Named moves (each a turn or a mirror), then the moves between two rows, first move first; the first pair answered
k869:
-3	11	-10	-2	-13	16	1	-2	-9	-4	3	3	-4	16 => -18	10	-10	9	2	10	-16	5	0	-8	-3	5	1	6
13	-9	5	-11	5	-8	9	5	1	8	4	-3	-7	-16 => 6	-9	5	-8	11	-10	3	8	4	5	2	-3	-4	-20
4	-7	2	-5	9	-13	5	2	7	5	-3	0	0	-15 => 10	-7	2	-9	2	-11	11	0	3	5	0	0	-2	-11
-1	-7	8	-5	-13	10	6	-5	-6	6	14	0	-4	9 => -18	-7	8	6	5	2	-14	2	4	2	6	0	2	-3
k982:
-13	3	-18	7	16	4	1	1	-5	9	11	9	2	-7 => -15	3	-18	7	17	4	1	1	-5	8	11	9	3	-6
3	7	-9	0	3	-16	1	3	-2	1	-5	2	2	-5 => -6	10	-7	8	0	-8	-8	1	2	-5	-5	1	2	6
-11	-1	13	14	16	-3	-6	-5	-16	12	4	6	-11	-9 => -10	-1	13	13	15	-3	-5	-4	-15	13	4	7	-9	-9
-1	3	6	5	6	-17	-5	3	4	0	-11	1	16	-6 => -4	3	7	8	4	-13	-8	3	6	-2	-10	1	15	-3
k493:
-26	-9	12	8	-4	13	12	-2	5	7	15	1	-6	-3 => 1	-10	10	5	3	12	-24	14	12	0	1	-4	-18	-8
-11	-5	-8	-2	9	6	0	0	-3	-3	-2	6	-1	-4 => -12	-4	-5	2	9	7	-3	0	0	-6	-1	4	-1	-2
2	-10	9	8	12	6	-24	10	8	-5	5	-6	-12	-2 => 13	-7	-12	-8	15	-1	2	5	-12	13	5	5	-9	-16
k181:
0	0	-10	-8	7	-7	35	-11	-18	14	1	4	-4	-14 => 10	3	0	-8	6	-27	29	-10	-5	4	-14	-1	10	-15
6	13	-30	-3	12	7	-21	-2	-14	-3	-2	-2	3	13 => -15	10	-30	3	19	4	-10	-6	-15	2	5	1	7	5
18	-4	18	-1	-1	-13	-7	6	10	-3	-3	-7	-5	-7 => 17	-5	8	-1	-3	10	-3	5	-3	6	10	-3	-21	-4
5	0	-13	-3	2	-1	2	0	-8	2	3	9	2	-1 => 0	-2	-10	-1	5	-7	3	-1	-6	2	1	9	7	-5
Pairs:
Between the rows of a pair lie two moves.
-16	-1	7	7	12	-10	13	-6	10	1	3	-1	11	-9 => 2	-2	19	8	-1	1	-5	0	20	-9	2	-10	-1	6
k869 k493
-18	4	19	15	-17	10	-18	-2	17	-17	2	-6	1	31 => 8	-10	8	-9	13	-38	-1	13	10	5	-8	0	6	-30
k982 k869
-15	-9	5	10	0	18	-8	-8	0	-7	14	-3	-13	2 => -21	-10	13	12	2	0	0	-12	9	-9	7	-4	2	-3
k869 k181
27	-2	6	-9	-7	5	1	1	-5	1	7	-1	-17	-2 => -1	0	11	2	-14	13	12	-9	-3	-3	15	0	-10	13
k493 k982
0	14	-22	-3	2	7	-4	17	-5	-9	-13	10	2	-1 => -11	15	-14	0	-2	-4	8	9	2	-13	-14	9	16	5
k493 k181
12	-17	18	20	8	-19	-8	-1	25	-2	4	-1	2	-18 => -11	-7	10	35	4	3	-21	-8	23	-10	3	2	3	4
k493 k982
-7	11	-5	5	-12	-3	14	-12	-7	-3	-7	5	21	14 => -4	7	-7	2	0	-17	14	-7	-6	1	-12	6	23	-5
k869 k982
6	-5	11	7	1	-2	3	7	1	-6	7	3	3	-6 => 8	-5	8	6	0	5	3	8	-2	-4	10	4	-2	-6
k181 k181
-19	1	-1	2	0	-9	13	-13	5	-1	-5	1	14	2 => 8	3	-13	-10	7	-14	-3	-3	0	1	-16	1	5	-10
k493 k493
6	-18	10	21	-4	-8	-11	29	7	-1	-3	1	7	-9 => 19	-17	9	9	-24	-1	19	18	-6	6	8	1	5	3
k869 k493
-7	-10	4	0	14	-12	-9	4	4	9	4	-1	-9	-10 => -3	-8	-3	-8	9	-16	9	-3	-4	15	5	3	-5	-10
k181 k493
6	-5	-2	-3	6	5	-9	12	-1	2	7	-3	-13	-13 => 1	-5	4	0	9	-8	-8	10	5	-2	1	-3	-2	-16
k181 k181
-9	0	-6	-1	-3	12	7	-8	-1	4	5	-3	1	3 => -8	-3	4	3	-3	12	-4	-3	8	-2	4	-8	-1	6
k982 k493
17	1	7	-4	-2	-4	-4	2	2	-3	-3	0	2	4 => 10	1	2	-6	-3	-1	13	-5	-7	6	4	5	3	3
k493 k181
-6	5	-4	2	10	2	-5	3	8	3	-3	4	4	-5 => 3	7	-7	-1	4	12	-9	5	6	3	-3	3	-2	0
k181 k181
-6	3	-6	7	18	-23	-4	8	-11	2	-6	10	22	-13 => 31	8	-9	-7	-1	-11	-12	10	-14	-1	-10	4	10	2
k181 k869
-9	5	3	3	4	-8	-17	6	15	-16	-16	-4	11	4 => 24	1	-12	-17	-2	6	-8	11	-5	-2	-8	-3	-10	-3
k982 k181
-7	3	-3	-1	-12	11	16	-13	-5	-3	5	1	2	19 => -16	-1	-3	7	-3	22	-2	-5	-3	-3	10	0	-10	14
k493 k181
-2	5	-10	10	8	-9	-40	8	18	-11	-13	1	2	-4 => -40	4	-6	16	0	-8	8	-14	9	-1	6	8	18	4
k493 k493
14	1	2	-13	1	-16	14	-7	1	1	7	-10	-3	-3 => 14	0	11	-7	0	-14	-3	-3	10	-8	5	-15	-8	2
k493 k493
39	-3	-14	-21	0	-5	8	-3	-11	17	0	7	-12	-6 => -24	-5	-9	5	21	-18	19	-11	-5	19	6	14	11	-16
k869 k493
-8	4	1	9	-3	-3	-5	-7	11	-8	-6	-5	14	10 => 1	4	-3	0	-13	10	6	-10	1	-2	3	-4	5	17
k869 k181
-14	8	1	0	-3	-2	18	-9	-1	3	-4	2	20	4 => 15	2	6	-11	3	-15	1	5	6	2	-12	-4	11	-12
k493 k982
-13	-3	-4	-3	-3	6	13	-6	-3	9	10	9	-6	7 => -16	-6	7	6	1	6	-10	2	11	-1	6	2	-8	8
k493 k181
7	4	12	5	-14	3	-1	1	9	-8	1	-5	-2	15 => 13	0	11	-4	-13	-6	16	0	6	0	4	-4	1	3
k982 k493
-7	-10	-12	1	13	12	5	9	-10	0	14	9	-11	-26 => -6	-11	-1	9	13	15	-14	14	2	-10	12	3	-14	-20
k493 k493
9	11	-8	-5	-30	21	-3	-15	3	-8	-7	1	0	16 => -35	6	-10	15	-5	17	-4	-14	3	-3	0	8	4	-2
k181 k869
-4	4	-14	1	2	6	-3	-1	-16	-2	-6	-3	-6	0 => -8	2	-7	6	1	8	-10	1	-10	-8	-5	-6	-7	4
k493 k493
1	-2	31	-2	-5	-10	3	-2	12	-9	-1	0	-10	7 => -11	-5	24	0	-2	6	11	-4	2	0	13	5	-20	6
k181 k181
-3	-9	3	-2	11	1	-2	10	-1	6	5	3	-9	-20 => -1	-7	13	-1	5	-15	-3	6	10	-2	-4	-3	5	-14
k493 k181
-12	-12	-4	-1	23	6	-4	10	-15	8	8	3	-18	-21 => 20	-6	4	-10	14	-11	-22	13	0	-8	-14	-7	-9	-14
k181 k181
-8	-6	15	-8	-7	-20	22	-6	5	2	0	-5	19	-8 => 18	-4	6	-18	0	-22	1	5	4	0	-13	-7	11	-17
k493 k493
4	-8	-2	3	8	11	-21	6	-8	3	5	-4	-26	-5 => 12	-10	-2	-3	6	9	-15	5	-11	7	6	-4	-27	-7
k982 k869
3	2	-19	-8	4	10	0	-3	-15	12	18	4	-21	6 => -14	3	-16	6	15	7	-19	2	-5	5	12	6	-17	2
k982 k869
14	-8	-1	-15	-2	-6	39	-9	-16	19	23	2	-6	-14 => 8	-17	32	-4	-5	-12	28	-4	8	6	29	-10	-6	-11
k493 k982
-9	-5	15	1	-3	5	19	-4	0	7	18	-2	-1	-6 => -20	-4	17	9	3	3	10	-2	6	3	14	-3	2	-7
k982 k869
32	-4	16	-9	-20	-16	-1	-3	5	-7	-17	3	6	3 => -6	-4	14	8	3	-30	-5	-3	11	-6	-22	10	21	-13
k493 k869
